Read these off the table that follows.
1) Report the entry just left of 28.9.
2) Report the third smallest entry.
3) Report the second largest entry.
4) Report the smallest entry in the first column.
5) Report the minimum.
6) Report the bottom-left entry.
7) Report the 3rd largest entry.
8) Report the entry directly above the smallest entry.
-10.2   14.1   -8.7  -16.2  -10.8  -13.6   14.7   11.2    2.7
-11.4   15.1  -11.5  -17.3  -12.3  -17.0   15.2   12.5    4.2
  3.3   -4.3   11.3    2.2    9.8   11.8   -5.3  -10.6   -3.7
-14.5   16.2   -8.8  -19.4  -14.8  -13.2   17.9   15.3    0.4
  3.1    4.6    0.5   -4.6    5.1   -3.9    2.7   -4.4    3.9
  5.4   11.8  -14.8   -7.3    0.9  -24.9    7.8   -1.8   16.3
-12.6   -3.7   37.3   -8.9    1.5   43.8   -0.1    4.6  -25.9
-12.5    3.3   15.8  -11.1   -5.6   18.2    6.0    9.5  -14.0
  6.6   -6.2    6.0    5.5   12.8    6.0   -8.1  -17.0    0.6
  2.3    1.8    5.8   -1.8    4.7    3.3    1.0   -3.2   -0.1
 12.0    2.0  -15.6    3.4    9.3  -22.7   -2.6  -16.8   18.0
  2.6  -11.0   28.9    4.9   16.4   33.4  -11.2  -16.4  -14.1
1) -11.0
2) -22.7
3) 37.3
4) -14.5
5) -25.9
6) 2.6
7) 33.4
8) 16.3

X =
[[593 941 528 429 644 789 721 572 694 882 843 465 910]
 [780 283 757 682 677 656 618 750 786 767 639 692 593]
 [506 478 751 830 634 798 417 567 509 559 766 662 543]
 [587 434 684 670 338 868 614 869 498 493 643 640 303]
 [555 436 700 717 405 873 552 822 496 525 673 626 349]
 [531 441 721 767 484 865 491 754 500 553 708 620 406]
 [743 994 732 533 864 675 748 556 889 978 879 283 933]
 [527 441 724 771 492 862 484 745 500 556 712 622 413]
 [400 874 259 625 792 147 491 602 461 532  97 528 646]
 [515 698 449 454 545 840 625 630 589 833 771 639 835]
 [603 481 568 569 619 774 579 681 663 832 714 672 747]
 [490 799 496 649 704 383 555 251 450 345 537 841 750]
 [824 369 725 547 263 706 859 912 633 396 542 756 238]
 [504 492 752 835 657 775 411 524 511 550 772 680 570]
 [507 474 751 829 625 805 419 581 511 561 762 657 533]
 [809 376 715 545 250 720 854 917 619 392 544 752 232]]
Counting starts at 0.
Report the entry directly above 757.
A: 528
Report the entry just right of the smallest entry.
A: 528
The entry just left of the largest entry -> 743
Report the top-left entry.
A: 593
Report the entry in row 0 and column 1.
A: 941
The entry at row 2, column 1 is 478
The bottom-left entry is 809
Report the entry directly below 589.
A: 663
Report the top entry of the column that holds the smallest entry.
A: 843
The entry directly below 509: 498
Report the entry just left of 798.
A: 634
Report the entry in row 2 and column 0.
A: 506
Report the entry at row 1, column 0.
A: 780
Report the smallest entry.
A: 97
The entry directly below 411 -> 419
The entry in the bottom-right corner -> 232
Report the entry in row 1 and column 1.
A: 283
Report the top-right entry.
A: 910
The entry at row 2, column 2 -> 751
Report the entry just left of the smallest entry.
A: 532
Report the largest entry.
A: 994
Report the entry just right of 527.
A: 441
Report the entry just right of the largest entry.
A: 732
The entry just left of 147 is 792
The entry just right of 864 -> 675
The entry directly below 681 is 251
The entry just right of 449 -> 454
The entry just right of 396 is 542
The entry directly above 589 -> 461

Read these off the row that follows.
1) Read off the entry just right of the largest entry.
2) Read off the median of all entries.
[35, 25, 79, 34, 54, 84, 25, 20, 12, 54, 37]
1) 25
2) 35

[[ 27  15  14   2 -11 -21 -30 -34 -17 -14 -12   4  12  32  27  28]
 [ 15  21   3  -2 -17 -35 -33 -28 -22  -8  -3  11  14  17  24  25]
 [-26 -22  -7 -10   5   8  25  25  32  34  23  21   2 -12 -15 -21]
 [ 16  25  31  28  17   3   6  -6 -18 -28 -36 -33 -29 -11   7   0]
 [ -1  -5 -18 -22 -20 -27 -26 -17   2   7  14  28  30  32  24  13]
 [ -3 -11 -24 -32 -28 -10  -5  -6  13  17  27  31  21  19  12   4]]
The entry directly above -29 -> 2
The 3rd entry in reading order: 14
The entry just left of -36 -> -28
The first entry, reading row by row is 27
The second smallest entry: -35
The last entry, reading row by row is 4
The first entry on the diagonal from the top-right corner? 28
The minimum? -36
The entry just right of the largest entry -> 23
The third entry on the main diagonal? -7
The fifth entry in reading order -> -11
The entry directly above the largest entry -> -8
The bottom-left entry is -3
The fifth entry from the end, reading row by row? 31
The smallest entry in the last row -> -32
The bottom entry of the column that holds the largest entry? 17
The smallest entry in the last column is -21
The entry just left of 19 is 21
The entry just right of -8 is -3
The first entry of the largest entry's row: -26
The entry just right of the smallest entry is -33
The 2nd entry, reading row by row -> 15
The entry just left of the largest entry: 32
The entry directly above 6? 25
The entry directly above -2 -> 2
The 2nd-last entry, reading row by row? 12
The third entry from the end, reading row by row? 19
The largest entry in the first row: 32
